128 stands for zero in the data rows.
Here are some rows, each followed by its group. Groups can overlap.
[ 93  77  91 180 144 114 164 145 168 145  90 128  95 125 116 176 175 160
 184 155 186 114 161 167  84 126  76 140 130 148 131 128 123 100  82 106
  89 180  94 110 123 134  74 100 143 148 113 115] H
[ 98 163 154 149 118  92 187  94 168 183 135 146 123 118 162  98 166 160
 104 153 126 161 161  87 172  83  73  84 117 135 140 162 146 120  97 156
 139  81  92  96 105 111 117 124  80 156 113 143] J
[144 168 164 134 111 109  83  82 151 127 178 148  95 156 162 111 132 162
 114  96  98 127 161  94 179  81 147  91 151 140  92 146  90  90 170 123
 159 175 128  86 105  88 115 126 128 148 141 148] W
[116 107 137 149 181 152 161 160 110 102 124  85 141 113  84 166 152  74
 106  83 133 176 102 169 181 154  78 154  80 150 165  78 120 138  92 144
  94  99 181 128 125 166 147  82 130  85 125 158] J
[101 138 121  74 172 180 103 166 151  87 114 138 173 105  98 134 116  82
 167 123 186 132  87 140 154 131  90 150  75 150 163  78 161 178 107 161
  96  76 187 130 114 126 147  84 155  96 168 118] V
[149 107 187 180 131 160 134 109 116 173  86 138  90 156 159 161 168 151
 177 165 103 165  91  94 133 114  68 128 127 117 186 106 153  95 122 164
  98  86 128 122  87 107  82  72  80 143 143 141] J
[106 140  94 129 168 114 161 164 166 102 118  85 158  85  86 154 107  80
 144  91 143 180 104 172 172 144  85 149  75 153 174  78 171 125 107 141
  81 122 183 128 135 171 122  96 135  83 148 120] M
[141 178 119 139 102  87  76  80 116 170 163 169 146 133 162 129 157 164
 147 115 136 119 153 109 131  86 112  86 155 100  99 122 113 103 153 123
 172 177  97  88  94  94 170  96 155 139 161 146] G
[144 150 104 101 175 165 124 168  93  94 131  88 138 120  88 166 168  80
 106  93 115 180  93 172 174 143 154 150  75 105 161  76 158 146 115 131
  81 106 183 124 135 160 142  82 153  85 115 136] B
[149 170  84 162 157  74  93 113 123 104 107 146 178  78 146 111 175 122
 132  83 126 132 134 152 146  96 183  94  97 117 179 130 113 115 183 166
 165 154  86  80 100  92 130  93 135 160 173 146] G
[ 71 102 116  76  87 180 121 149  83 112  95 151  98 125 146  91 129 131
 132 177 179  96 141 172 101 167 166 144 156 107 151 140 113  82 163 149
 133  91 106 158 119 128 132 168 108 135 105 125] V
[139 176 121 134  91 127  81  84 113 160 171 159 141 148 162 126 114 156
 121 130 103 121 167  90 146  83 178  89 151 100  96 150  98  93 155 113
 174 167 125  92 100  84 155 103 145 124 158 153] W
[131 143  99 134 170 142 159 160 126  99 124  90 135  85  84 154 161  82
 109  83 103 178  97 169 162 144 115 159  77 145 177  78 163 153 125 108
  83 124 183 112 116 173 140  77 166  90 151 108] B
[119 173 142 175  89  84 124  84 131 135 180 126 146 148 162 118 138 166
 152  78 103 125 169 107 152  83 134  84 143 107 101 124 103 166 117 126
 165 177 108  96  82  98 162  91 153 107 161 166] E
[146 112 152 149 122  84 139 160 133 168 101 123  95 163 156 116 154 164
 149 150 184 103 163  77  84 122  76 103 141 186 110 124 110 140 120 171
 176 119  92  94  78 100 137 152 105 135 118 103] H
[119 160 172 112 109 124  78  82 163 165 180 146 108  98 162 116 125 164
  91 143  90 132 167 133 125  90 137  84 153 105  87 132  77 130 135 136
 165 172  99  98 116  96 165 140 102 145 171 156] Q
[131 115  94 157 183 135 154 166 168 110 124  93 146 100  86 174 116  82
 134  91 115 178  95 162 170 139  78 154  75 143 167  78 163 158 120 108
  87 127 181 108 148 166 127  86 135  79 105 143] M
[111 102 142 119 146  92 156 149 156  87  90 169 123 168  89  93 177 103
 144 125 103 103 114 150  86 131  73 164 149 120 101 154 135 125 155  70
 137 134 123 168 178 128  99 168 166 154 108  88] H
[136 107 152 142 177 127 166 166 136 120 120  88  98 110  86 164 147  78
  99  86 158 178  93 167 181 144  73 157  75 122 149  82 140 171  82 113
  96  99 176 124 119 162 132 105 145  83 166 148] J
[144 107  74 137 142  94 131 151 161  82  95 106 173 113 161  93 114 164
 162 177 176  94 104 160 111 169 125 100 132 168 177 124 100  80 153 138
 139 149  88 120  91  90 125 142 110 113 128 173] M
[111 107  91  99  85 135 141 136 133 125  82 146 103 113 122  91 152 151
 144 155 156  99 118 172 135 150 166 157 127 153  89 158 123 138 120  85
 107 114  92 174 164 168  74 177 102 169  95  98] W
[126 120 142 157 135 119 164 126 103 145  84 133  80 108 157 116 132 170
 157 173 184  99  91 128  88 167 154 111 146 150 145 152 125  95 163 149
 165  91 108 116  91  84 104 147 108 158  85  93] V
[111 105 159 117 113 170 154 170 123  89  86 161 125  98 137 134  82  93
 179 155 168 119  79 140  86 131  98 123 118 155 138 116 148 181 170 179
  87  81 125 142 114 164  79 138  90 171  95 166] V
[159 112 134 104 122 127 101 136  80 130 114 146 105 115 119  96  73 154
 169 160 136  97 153 138 129 143 142 162 149  82  94 168 166  80 145 121
 135 175 108 168  98 149  87 175  75 158  93 115] Z
[139 155 147 159 122 177 164 145 113  92 103 179 151 148 161 101 179 160
 164 165 123 163 137  90  84  92 103  89 101 173 145  98  85 120 158 181
 113  79 141 128  80 109 135  89  75 122 115 128] H
[101  90  91 142 122 162 131 128  78 168  95 166 113 153 121 131  73 126
 142 155 148 101 122 143 107 161 134 160 146 115 112 168  95  95 148  83
 109 154 112 168 171 151 122 177  75 154  80 108] Z
[119 105  91 112 126 172 164 124  88 157 148 108 168 138 103 156  73 110
 142 138 133  96  99 102  94 148 132 164 148  75 110 160  90  80  90  78
 148 139 137 170 175 156 127 177 110 158 153 123] Z
[144 176 149 157 177 132 141 160 103 127 129 103 118  93  84 154 157  80
 149  73 110 180 132 145 177 126 103 152  78 158 177  84 188 166  84 113
  96 122 170 106 157 135  99  72  92  85 123 118] J
[ 91  80 111 142 120 170 151 155 100  72 114 156 103 125 108 116  73 143
 119 160 143  97 120 128 135 163 159 162 146 145 101 126 103  80  84  85
 150 117 137 174 171 135 150 175 155 165  85  95] V
[ 96 102  84 122 122 170 136 139 108  79  84 138 138  88 156 156  80 131
 119 150 166  94 128 157 129 150 129 159 148 128 112 152 153  75  90 116
 109  89 121 174 169 153 104 177 148 169  88 100] V
[116 107 101 177 109 109 154 122 116 122 105 128 181 141 137  98 143 149
 152 160  93 136 176  85  99  81 164  88 155 143  92 156 123  80 158 118
 167 129  90  96 166  86 147 133 186 105 138 161] B
[101  90 121  74  91 167 129 138  98 117  86 106  90 115 131 136  73 133
 144 148 158 105 149 160 140 152 159 164 149 135 108 156 125  93  74 113
  98 124 117 172 148 164 132 175 173 167 108  83] V
[149 148 167 185  91  69 121  86 189 122 175  96 158 161 162 136 132 154
 111  93 110 117 167  97 154  88  83  86 146 107 117 128 108 118 122 151
 161 127 103  94  94  88 178 156 133 133 156 146] V
[109 125 106  81 140 175 144  99  93 102  88 159  85 151 104 151  73 118
 109 150  98 103 132 145 152 158 164 160 141 115 142 168 133 118 130  88
 118 159 134 166 180 151  74 163  95 167 113  77] Z
[154 128 179 109 142 165 106 159 161 110 139  88  95  80  98 189 163  99
 142 113 163 180  83 143 177 154  81 155  87 155 133  86 183 128  69 133
  74  96 130 132  82 145 115 117 118  98 163 151] J
[151 118 134 157  96 104 114 101 128 117 144 116 161 171 157 169 141 158
 137 153  83 121 176  97 109  88 174  84 148 102  85 136 113  85 120 164
 172 167  88  82  96 100 130 126 188 143 138 141] B
[131 148 106 114  89 122  83 103 110 178 141 151 163 133 162 169  73 158
 124 133 126 128 174 116 152  84 154  89 153  85 101 146 105 171 145 136
 165 167  99  98 100  86 152 172  92 107 123 146] Z
[121 110 119 144 179 129 154 162 161 104 116  96 135 115  86 174 102  76
 144  78 151 178  93 114 164 150  90 154  75 140 179  80 148 166  87 161
  87  96 187 130 128 164 125  93 128  81 141 158] M
[139 100 111 122 113  87 124 160  83 145  93  85 125 151 127  78 147 122
 137 153 156  96 130 167  84 165 169 157 156 165  85 108 103 163 145  93
 137 114 134 168 157  96 107 163 105 171 120  98] G
[139  72  86  96  96 170 146 159 136 125 141 126 118 108 103 166  80  97
 111 160 151  96  97 155 152 139 107 150 137 143 138 168  93 120 125  75
 105 101 121 166 178 164 160 177  85 167  83 125] M
[177 123  89 117 107 147  91  82  80 157 178 164 105 166 162 149  73 168
 152 145 138 132 155  87 115 113 127  88 149  92 115 154  98 135 158 154
 169 124 134  90 100  92 142 138 120 100 176 136] Z
[129 128 106 149 177 150 164 157 158 102 141  85 143  95  86 149 114  76
 104  96 110 180  93 160 179 152  90 160  75 153 172  80 178 158  95 123
  83 111 179 120 119 158 132  84 138  83 141 136] M
[139  72 106 182 126 145 149 151 158  99  90 169 108  73  89 134  89 160
 129 180 136  97 145 140 164 148  95 157 136 117  89 150 118 143 107 103
  96 111 101 170 128 147 127 163  95 173 123  88] M
[116 140  99 132 168 124 146 159 123 117 107  78 148  95  86 146 168  78
 109  88 123 180 106 160 179 152 151 150  75 153 179  78 138 151 105 164
  87 104 179 126  94 170 112  86 161  81 143 136] B
[154  80 114 106 100 182 119 128  78  72 114 133 115 131 151 129  98 151
 124 138 179  94 106 150 101 167 154 154 156 122 149 126 166 140  92 101
 118  86 119 168 157 149  87 161 148 163  83  85] V
[ 86  72 124 122 105 155 166 136 131 147 137 148 110 108  99  91  82 164
 109 153 171  96 116 133  88 131 164 154 149 125 122 164 148  77 102  83
 126 149 106 172 160 153 102 168 143 173 105  93] B
[103  82 106 112 113 150 164 128  73 140 101 161 130 118 127 161  77 133
 144 177 126 107 149 138 109 158 149 164 144 128 119 152  93  95 120  78
  85 119 150 172 173 153  99 172  75 163 115  88] Z
[174 125 177 139 100  82 111  86 166 104 173 154 120 168 159 149 154 143
 114  91 133 114 174 116 142  92 132  84 156  80  80 132 103 113 122 149
 169 152 117  84  91 100 173 126 105 122 153 168] E
[ 93 123 162 124 181 132 119 159 151 115 139 108 151 105  86 159 168  76
 104  83 110 180  99 182 174 154  98 135  75 165 158  82 166 171  87 126
  87  96 141 126 141 166 132  82 105  79 143 156] J
[141 107  89 157  94 102  96 139 113  92  88 113 115 128 162 103 138 128
 132 160 184  94  83 109  86 158 117 145 149 158 170 166 166 133  87 131
 120 149  94 164 144 126 115 161 100 167  83 156] H
[164 100 126 132 157 140 149 145 123 178 107 128 135 153  84 113 177  78
 147 140  95 171 114 167  92 131 125 164  89 183 110  84 163 181  69  85
  79 106 130 160 169 139  94 114 168 100 118  90] H
[164 112 134 149 113 122 141 147  93 127  88  96 161 138  99  76 132 139
 116 160 131  94 114  97 146 161 166 154 153 105 103 166 120 115 140  80
 146  84 112 174 153 158  84 168 128 167  90  77] W
[154 123 179 106  98 102  88  80 133 157 180 159 110 143 162 101 134 147
 137 140  83 125 165 102 131  84 161  86 153 122 101 138  95 156 170 169
 169 114 117  88  89  90 173 114 135 120 151 138] Q
[106 125 111 127 161 147 174 155 146 135 135  85 146 115  86 169 168  82
  89  93 100 180  93 177 179 133 156 140  75 117 156  78 153 158 135 121
  83  94 183 114 130 168 130  84 173  79 105 110] B
[ 98 140 157  86 113 127 106 151 151  87 103 131 115 125 162 116 154 164
 167 135 184 110  89  75  84 158 120  88 155 150 147 144 146 110 173 169
 167 129 128  86 103  92 155  89 105 126 120 168] E
[149 181 157 144  94 104  91  84 166 140 180 154 128 171 162 111 120 158
 126 113  98 130 153  94 105  83 142  84 151 115  87 138 113 113 163 138
 172 152 132  90  91  90 170  98 135 100 178 138] Q
[162 178 111 149  96  79 103  82 174 165 173 146 138 115 162 149 138 141
 104 115 118 132 174 131 142  81 110  88 151  85 101 156 108 100 132 159
 154 167 103  90  94  90 185 128 128  96 131 158] E
[119 133  91 129 175 150 141 168 113  94 118  88 148 133  86 149 134  78
  99  81 115 174  93 155 166 150  81 155  75 153 172  82 171 161  95 121
 100 104 187 132 162 170 125 121 161  77 110 146] V
[119 155 162 132  94  92 124  94 123 173 146 143 168 141 162 131 123 139
 111 133  98 117 167  97 156  86 176  84 153 105 105 124  93  75 153 164
 165 170  92  90 112  86 168 131 188 135 115 110] B
[114 133  99 101 183 117 166 162 138 104 131  83 143 108  88 118 166  91
  86  91 121 178  91 140 154 143 159 152  75 110 158  76 163 168 130 149
  85 101 176 122 144 170 127  77 183  81 153 141] B
[144 120  86  84  96 145 156 143  98 150 120 154 130 110 126 151  73 107
 119  93 128  96 110  94  90 154 161 159 137 102  83 166 103 171 137 164
 105 177 141 174 169 100 140 168  82 169 128 123] Z
[156 150  91 104  96 124 119  86  85 142 178 161 123 120 161 149  73 158
 137  96 108 123 165  94 121  83 159  88 149 105  92 146 115 181 135 159
 161 152 108 100 128  92 190 128 133 141 138 171] Z
[134 153 109 106  91 177  93  86 105  87 152 154 118 131 127  88  73 154
 162 123 141 114 149 172 109  84 171 115 156 148 128 166 123 163 142 111
 137 180 121 152 137 124  97 175  75 158  93  83] Z
[106 128  96 152 175 135 166 168 161 127 127 106 156 118  86 166 129  80
 139  83 108 180  89 169 174 154  90 154  75 148 181  80 163 140  82 146
  98  99 176 116 137 147 104  89 133  77 115 123] M
[134 115 154 119  98 124 149 151  90 140  88 116 130 138 137 111 104 105
  94 140 166  96  99 155 109 159 164 152 151 135 131 164 146  93 120  70
 152 101  94 172 169 151  77 179  82 165  88 118] G
[144  97  99 114  98 152 106 157 133 135  90 133 108 103  84 113 157 110
 144 163  93 105 120 128  86 159 129 154 141 155  89 164 143 151 155  78
 139  74 110 168 173 153  89 179 125 171 128 120] H
[134 163 182 180 102  87  93  82 189 112 171 164 128 118 162 149 159 145
 126 120 115 132 172 107 160  84 105  84 134 138 103 138  88 100 137 154
 161 147  94  86  94  92 175 107 123 100 146 138] J
[126 120 109 117 155 177 139 170 131 122 137 106 141 131  84 156 177  82
  99  83 105 174 102 162 119 159  90 160  77 165 161  78 153 148  92 101
  83  89 172 140 169 151  87 138 171  79 136 123] H
[ 78  85 179 175  85 117 124 132 151  99  84 136  80 143 137 101 163 166
 154 175 186 139  91  97  84 143 103 135 141 188 112 118 166 168 110 176
 109 134 101 128  91 109 117 124 158 150  95 123] H
[172 155 182  84 113  79  96  82 186 162 169 174  93 118 162 131 161 151
 111 125 121 139 149 102 148  81 132  88 155 105 115 144 128 103 120 146
 152 175  99  86  89 105 145 145 115 130 143  93] J
[156 176 182 152 102 112  88 115 108 142 124 131 161 166 161 161 129 118
 134  98  98 116 161  92 117  86 178  84 156  85 112 130  77  82 150 128
 165 177  92 128  96  86 150 140 171 118 166 120] B
[149 133 167 134 120 117 108 122 113 150 141  88 143  98 108  91 125 149
 169 118 161  96 114 152  84 154 132 164 153  80  85 162  98 186 117 101
 150  89 150 166 137 149  84 163  77 163 105  88] E
[139 158 177 154 105  82 111  80 174 127 178 143 130 151 162 124 129 147
 104 101 115 107 163  87 109  84 142  86 149 112 122  94 105 125 137 123
 159 162 103  88  94  90 183 131 161 154 146 188] E
[169 160 121 172 115  71 108  90 184 147 180  93 135 153 162 141 157 158
 114 125 128 125 172  92 150  84  93  89 149 115  92 118 125 105 137 176
 156 159 103  80  91  92 157  98 135 137 105 146] V
[149  87 134 101 100 122 136 155 116 157  99 156 105 128 114  98 109 103
 139 160 126  96 134 152 154 167 159 154 148 140  89 164 105  70 142  78
 126 117  88 174 173 145  82 172 123 158  90 100] B
[151  72 101 157 105 157 154 120 131 145  84 171  85 141  89 108 132  91
 159 163 143  97 112 138 158 128 161 160 155 125 133 162 120  90 117  80
 141  94 117 174 169 160  84 112 115 165  90 105] W
[162 100 174 124 118 124 129 128 108 157 110 146  93 156 161  98 132 164
 149 158 108 138 143 102 121  81 137  86 156  82 122 134  93  85 140 176
 159 182  99  86  84  88 168 107 123 130 173 181] Q
[111 107 147  86 157 140  98 120  90  99  99 123 120 136 159 141 154 170
 104 163 118  97 167  85  92 105 122 101 151 153 117 132 135 115 168 166
 174 172 103  86  75  86 165 145 178 145 151 133] Q
[139 150 144 152 100  79 106  84 181 135 163 111 110 163 162 101 150 131
 172 113 113 132 169  92 125  83 149  84 155 107  94 118 103 158 125 171
 163 144 112  86  89  94 185  93 135 150 171 133] E
[121 102 104 112 168 147 161 160 153 117 112 111 133 168  86 139 179  80
 109  86 108 178 102 162 144 158  85 149  75 153 177  80 140 156  79 126
  87  94 181 140 139 170 132  91 161  77 125 130] H
[103 181 164 127 100 137 106  80 158 175 180 148 130 113 162  88 141 147
 147 130  80 132 161  99 105  86 137  86 151 100 122 106  90 108 165 116
 172 147  94  84 121 100 175 138 168 126 161 130] Q
[114 102 187 144  91  87 139 105 126 160 165 166 156 110 154 134 123 164
 142 153 105 105 132 109  84 101 129  91 149  77 119 168  95 163 117 141
 141 127 125 146  80 103  92 175  75 160 168 153] E
[134  95 177 167 115 107  98 149 116 178  90 148  95 146 104  91 177 137
 164 145 128  96 116 138  96 158  68 164 110 180  96 126 133 103 120  78
 105 142 132 160 160 120  84 175 161 145 143  77] H
[ 96  82 119  99 157 175 149 149 103  92  99 118 141 146  96 129  75 122
 116 110 138  94 126 155 138 154 147 159 155  85 108 160  85  75 140 108
 109 132 114 174 166 156 115 165 155 169  80 166] V
[131  97 167 129 175 160 154 168 143 125 116  85 135 105  86 176 152  82
 104  88 118 174 102 133 181 144  73 137  75 168 174  80 148 163  77 121
 100 111 183 134 116 160 125  86 145  85 105 153] J
[109 120 111 180 179 129 154 164 171 115 124  98 125 100  88 131 120  80
 132  78 113 180 102 155 170 148  90 149  75 145 172  80 153 143  84  96
  87 104 185 130 155 160 140  89 143  75 151 166] M
[109 158 182 112  87 102 124  82 143 152 178 156  82 158 149  91 114 156
 132 170  85 136 176 121 113  81 110  88 149 117 103 148 103 151 170 133
 174 142 103  88  94 103 150 159 140 120 133 148] Q
[ 96 178  94 109 151 177 116 122  83 170 116  96 143  90  88 156 104  74
 134  73  85 180 118 162  94 154 181 135  75 128 172 108 168 158 130 184
 135 119 130 128 153  98 150 154 183 128 105 100] B
[ 88 128 121  81 157 140  86 107  75  89 103 161 176 138 122 159  73 149
 144 155 153 103 161 172 109 114 142 159 155 112  83 160 135 143 148 111
 115 129 141 170 164 109  99 119  80 173 110  95] Z
[144 150 187 159 111  82 151  80 176 168 173  98 113 118 162 134 150 164
 132 115 100 160 172  94 160  88  85  88 141 107  96 140 128  95 125 133
 135 170 108  86  89  86 178 133 118 118 148 113] J
Which 4 groups are nearest to each row below, nearest first, going by the distance to the group's nearest row?
[ 93 118  99 106 161 175 144 134 121  79  93 108  85 146 156 113 107 137
 121 148 171  94 153 150  99 118 161 154 136  90 131 142 105  75  92 138
 130 132 110 168 178 130 125 177 171 173  80  75] ~ V B Z W
[149 110 152 132 168 137 146 170 121 104 120  80 135 100  84 182 161  80
 106  88 121 178  95 155 174 133  76 145  77 158 172  78 168 153  79 164
  89 101 176 126 114 170 125  96 135  94 128 146] ~ J M V B
[129 107 144 122 175 137 156 164 128 115 110  85 108 131  86 179 166  84
 114  91 123 176 102 167 181 156  78 149  75 135 154  78 135 148  79 161
  94  99 165 150 112 171 115  86 148  79 143 153] ~ J H M B
[156  80 111 142 153  99 179 155 108 142  99 131 115 120  84 151  77  93
 167 168 113  96 134 133 123 152 120 164  97 128 147 164 128  80  84 108
  98  81 154 172 155 168  94 168 163 152 133  88] ~ Z W B V
[164 102 152  94 115 112  96 118 108 117 105 166  82 156 161 141 114 164
 126 148 103 107 172  75  96 109 144  88 156 133  96 132 130 146 170 166
 167 159 130  88  82  84 160 135 128 128 171 178] ~ Q Z E W
[149 110  91  89 100 150 164 143  75 145 144 154 103 136  89  98  73 110
 137 155 156 103 130 138 109 163 171 152 149 105 103 156 133 110 117  85
 120 127 121 170 182 158 120 159  77 171 128  83] ~ Z B G W
[103  87 119 147 164 142  98 157 110 150  84 159 161 141 142  98  91 160
 111 173 184  94 143 121  92 163 125 130 156 110 184 126 125 105 127 156
 163 124  94 158  91  90  94 128 102 109  78 156] ~ M V H Z
[ 83 140  86 132 137 165 134 157 100  89  86  83 115 103 162 151 109 158
 164 177 181 112  79  94  92 167 117 123 148 158 177 130 156 151 122 164
 137 111 125 152  78 124 147 105 102 145  80 108] ~ V H E M
Which 5 groups are nearest to each row below, nearest first, going by the distance to the group's nearest row?
[121 115  99 157 181 127 159 164 143  92 110  90 161 131  86 151 166  78
  96 103 136 180  91 169 172 152 149 155  75 117 147  78 146 163 112  91
  83 104 170 134 125 170 135  86 153  83 113 125] ~ B M V H J
[154  85 109  74 133 137 169 128  93 122  97 113 141 156 106  96 154 110
 144 160 151  97  87 145 129 150 125 160 148 110 105 162 108 135 155  85
 118  69 106 172 169 160  79 179 115 165 146 100] ~ W H B G Z
Which 5 groups are nearest to each row below, nearest first, going by the distance to the centre of the group?
[111 118 104 152 113 170 154 136 116 130  95 123 105 123  91  86  75 124
 134 140 158  99  97 140 148 158 161 160 134 117 101 160 138  70 158  75
  89 119 101 174 180 168 127 156 171 163 103 100] ~ V W Z B H
[141 163 174 122  96 124  93  82 141 150 178 151 110 136 162 116 143 164
  99 158 131 127 159  92 127  86 142  88 148 105  87 140 100 128 163 144
 174 177 106  92  87  84 135  98 110 113 161 173] ~ Q E G W Z
[177 110  94 122 111 170  76  88  88 132  84 113 158  98 157 146  73 141
 174 180 148 123 153 116  99 120 159 142 153 135  89 168 105 138 127 141
 156 149 110 126  98 100 147 121  80 156 115 176] ~ Z G W V E
[144 115  86 109  98 175  88 130  83 157 127 166 130 146 157 131  73 162
 129  98 121 116 159 140 103  83 161 108 156 155  83 166  98 125 160 118
 163 152 154 116 112  90  99 175  85 130 151 163] ~ Z W G Q E
[126 155 162 132 109  94 101  92 168 147 144 103 158 156 162 131 118 168
 129 110  80 114 165 136  99  81 159  86 153 138  89  92 148 168 115 171
 169 139 130  84  94  90 180 103 115 107 176 153] ~ E Q G B J
[189 138 167 142 144  79 116 139 181 117 112 156 146 113 159 106 177 122
 177 170 156 158  99  87 103  90  73  86 113 170  94  98 140 168 130 154
 109 162 108 120  75 128  79 105  92 141 176 125] ~ H J E G Q
[ 86  92  99 142 109 124 136 128 113 130 118 101 118 123  96  86 157 133
 124 168 156  94 143 152  90 159  98 152 143 160 119 164  82 138  72  73
 143 144 106 166 182 156 110 177 161 167  95 123] ~ H V W G Z
[144 163 109  86 118 147  91 105 118  92 122 171 151 141 161 126  77 164
 169 173 153  94  93 121  86 122  93 147 156 145 140 142 186 128 163 111
 161 132 110 108  87  92 137 161  80 148 100 133] ~ Z V G W E
[144 118 139  81  96 172  78 128 100 147 103  98 130 141 117 108  73 164
 174 165 184  96 153  92 109 137 164 164 139 110 158 142  95 118 148 126
 124 175 121 172 135 113  77 147  87 154 125  85] ~ Z W V G H
[ 83 138 149  71 157 165 146 122  93 107  95 136  93 123 162 101  95 156
 157 163 181  97  87 133  86 165 127 113 155 115 140 158 105 151 175 154
 148 117 128 138  82 107 112 124  90 160 166 108] ~ V Z G W H
Which 4 groups are nearest to each row below, nearest first, going by the distance to the centre of the group?
[111  82 114 142 105 170 131 105  88 115  88 151  95 123 121  86 154 126
 144 168 153  94 108 128  86 152 142 159 153 120 151 152 110  75 115  91
 137 132 110 174 173 151 140 168 166 171  90  95] ~ V W H Z
[119 130  89 142 172 142 172 164 166  97 129  85 168 110  86 154 120  80
 129  96 131 180 116 138 162 146 117 157  75 155 172  78 156 161  79 149
  81 111 183 140  98 171 104 105 108  85 138  95] ~ M J B H
[164  72 154 114  98 142 124 149 108 115  84 151  93  95  89 149 132 128
 147 168 133  97 118 167 131 165  98 162 141 120 142 168 128  98 155  80
 102 106  94 168 166 143 112 168 133 165  88  90] ~ V H W Z
[134 107  94 165 179 135 144 168 133  97 124 111 113 103  86 151 116  78
 124  78 110 180  99 167 172 158  88 155  75 160 170  78 125 158 105 138
  83  99 181 144 150 156 142  86 148  85 128 158] ~ M J B H
[162 176 187 129 113  92 114  82 151 168 175 136 158 156 162 136 116 149
 147 120 105 117 141  90 117  86 161  84 153  75 105 132 100 123 132 179
 161 119  92  90  98 100 178  84 133 111 156 141] ~ E Q G B
[106 140 142 119 170 135 154 164 128 107 120  83 110 123  86 171 170  78
  86  93 148 178  97 182 154 150 129 145  75 130 170  82 168 143 100 128
  87 119 176 104 144 173 152  82 161  77  98 115] ~ M J B H
[162 145 124 117  87  92  96  80 151 173 180 133 151 146 159 134 163 149
 124 120 105 125 165 104 123  83 132  88 149  97 105 124  85  90 155 141
 176 180  97  88 112  98 170 105 168 115 158 156] ~ Q E G W
[114 112 129  91  96 114 169 107 105 155  84 126 146  98 152  78 136 128
 144 148 133  94  91 102  90 165 156 149 151 143 101 166 138 123  79 118
  94 124  92 166 166 154 122 168 161 173 110 153] ~ V W H G
[156 150 162 187  96  89 139 160 110  94 137 154 151 178 149  78 179 118
 124 160 121 147 147  99  84  90  90  89 146 180 163 110  88 171 180 141
 126 144 139 118  78  92 104 110 108 118 113 103] ~ H E G Q
